(in the rows, 128 means zero)
The same turns and mirrors carry the whole set onto itself, and each row onto the other rows of its family. Which rows share a family with each named row? Give them in list order.
These 20 rows form 4 families of 5 rows each.
W: [124 155 133 168 113 145 128 128  78 153 142 133 143 121]
X: [118 159 116 124 133 133 119 138 114 152 164 135 158 132]
Y: [124 128 150 162 127 130 137 105  82 158 135 113 124  96]
F: [143 132 137 151 142 125 142 122  91 103 133 115 147 130]
A: [100 161 139 133 105 120 102 128  88 140 117 135 154 120]
P: [142 140 114 117 141 148 120 116 126 150 160 101 156 106]
M: [122 152 162 119 112 122 118 119  98 153 161 145 151 108]
K: [129 147 109 128 158 134 120 121 117 128 162 111 165 129]
C: [125 148 132 175 128 146 114 104  74 136 132 108 153 105]
U: [118 125 161 109 135 103 131 112 111 144 142 120 131 102]
N: [150 133 135 161 118 152 132 111  88 140 124 100 139  99]
R: [130 143 158 116 138 124 112  98 106 136 170 121 160  97]
Q: [148 127 119 128 137 132 139 131 113 114 120 101 143 125]
S: [117 146 126 131 114 139  94 110  99 140 106  96 155  95]
J: [112 126 122 135 143 111 139 131 104 127 111 109 130 131]
G: [134 144 137 137 124 120 144 144  97 124 139 140 142 140]
Z: [138 134 157 103 119 126 112 104 114 137 139 109 150  87]
D: [ 87 144 118 132 133 123  99 114 102 159 121 105 143 104]
E: [118 137 112 140 154 137 133 118 113 169 164 109 137 111]
V: [104 150 145 127 125 119  90 103  91 122 120 112 164 102]

The rest of the family of Z: P, N, Q, S
The rest of the family of M: W, X, A, G
The rest of the family of C: F, K, R, V

The same turns and mirrors carry the whole set onto itself, and each row onto the other rows of its family. Which rows share a family with each named row? Give them in list order.
These 18 rows form 3 families of 6 rows each.
Komo: [110 103 125 138 128 126 133  85 121 124 132]
gonib: [122 141 120 138 132 127 114 146 105 109 126]
Nuz: [110 145 111 142 114 146 117 147 146 125 120]
roz: [137 111 114 134 128 114 135  92 144 112 144]
Mev: [127 144 116 134 125 122 114 149 112 106 126]
febi: [130 111 132 118 134 108 115  95 122 122 137]
Fid: [119 119 149 127 134 160 130 115 161 151 127]
Pedig: [113 145 109 155 125 156 118 149 140 127 126]
semo: [129 138 107 154 131 144 136 144 122 104 133]
Poduv: [135 109 131 123 145 111 118  95 120 122 141]
ziza: [107 114 107 145 125 124 111  93 143 133 135]
mava: [129 122 145 123 130 150 132 119 172 147 130]
Lasi: [104 138 112 139 105 136 130 138 121 106 117]
voruz: [124 114 103 150 134 123 113  97 148 131 144]
tubag: [128 119 155 129 140 164 153 127 139 134 127]
bebi: [143 131 161 109 138 140 134 138 136 130 124]
gem: [133 128 163 109 134 144 133 137 131 134 123]
Ratob: [131 126 150 110 113 145 152 127 157 125 123]

The rest of the family of Nuz: Fid, Pedig, ziza, mava, voruz
The rest of the family of gonib: Mev, febi, Poduv, bebi, gem

The same turns and mirrors carry the whole set onto itself, and each row onto the other rows of its family. Which rows share a family with each named row? Give them in list order.
These 30 rows form 5 families of 6 rows each.
nelif: [161  99 110 113  87 147 114 121]
detu: [155 152  87  99  86 141 140 121]
zaka: [159 100 119  79 110 133 127 138]
Kat: [165  96 119  87 109 126 126 138]
vokab: [157 135 102  96 116 161 147 151]
gat: [161  98 114  83 109 138 121 135]
zek: [164 138 111  96 112 167 151 146]
kop: [170 112  94  98  88 132 106 121]
bezi: [153 153  84 109  94 143 139 123]
sedun: [166 146  89 108  78 145 142 142]
nifan: [158 135 103  90 110 165 148 144]
Sen: [187 128 135 114 114 121 151 143]
zikuz: [159 151  84  98  88 149 140 127]
muv: [168 138 124 133 100 127 141 103]
boga: [154 157  91 104  93 145 145 121]
tegi: [160  97 114  90 117 129 124 144]
bek: [182 127 136 116 115 117 152 136]
ziva: [166 144 104  96 108 163 151 146]
riv: [169 140 125 130 102 121 147 108]
bupe: [155 133 128 126  94 114 150 116]
Med: [180 129 129 121 123 125 152 146]
Muki: [185 133 132 121 115 128 157 141]
Zapa: [175 131 125 133 104 122 135 105]
kol: [176 110 100 107  86 132 108 117]
dif: [171 104 104 105  91 132 108 115]
guvan: [155 106 129  92 110 146 112 130]
Bes: [173 149 107  99 100 161 133 154]
led: [169 135 117 138 105 120 136 108]
kag: [166 112  92 107  93 129 106 119]
bemag: [168 141 139 109 109 110 144 138]

The rest of the family of bezi: vokab, tegi, Med, led, kag
The rest of the family of guvan: nelif, sedun, bupe, Bes, bemag
The rest of the family of muv: detu, zaka, zek, Sen, kol
The rest of the family of dif: gat, zikuz, bek, ziva, riv

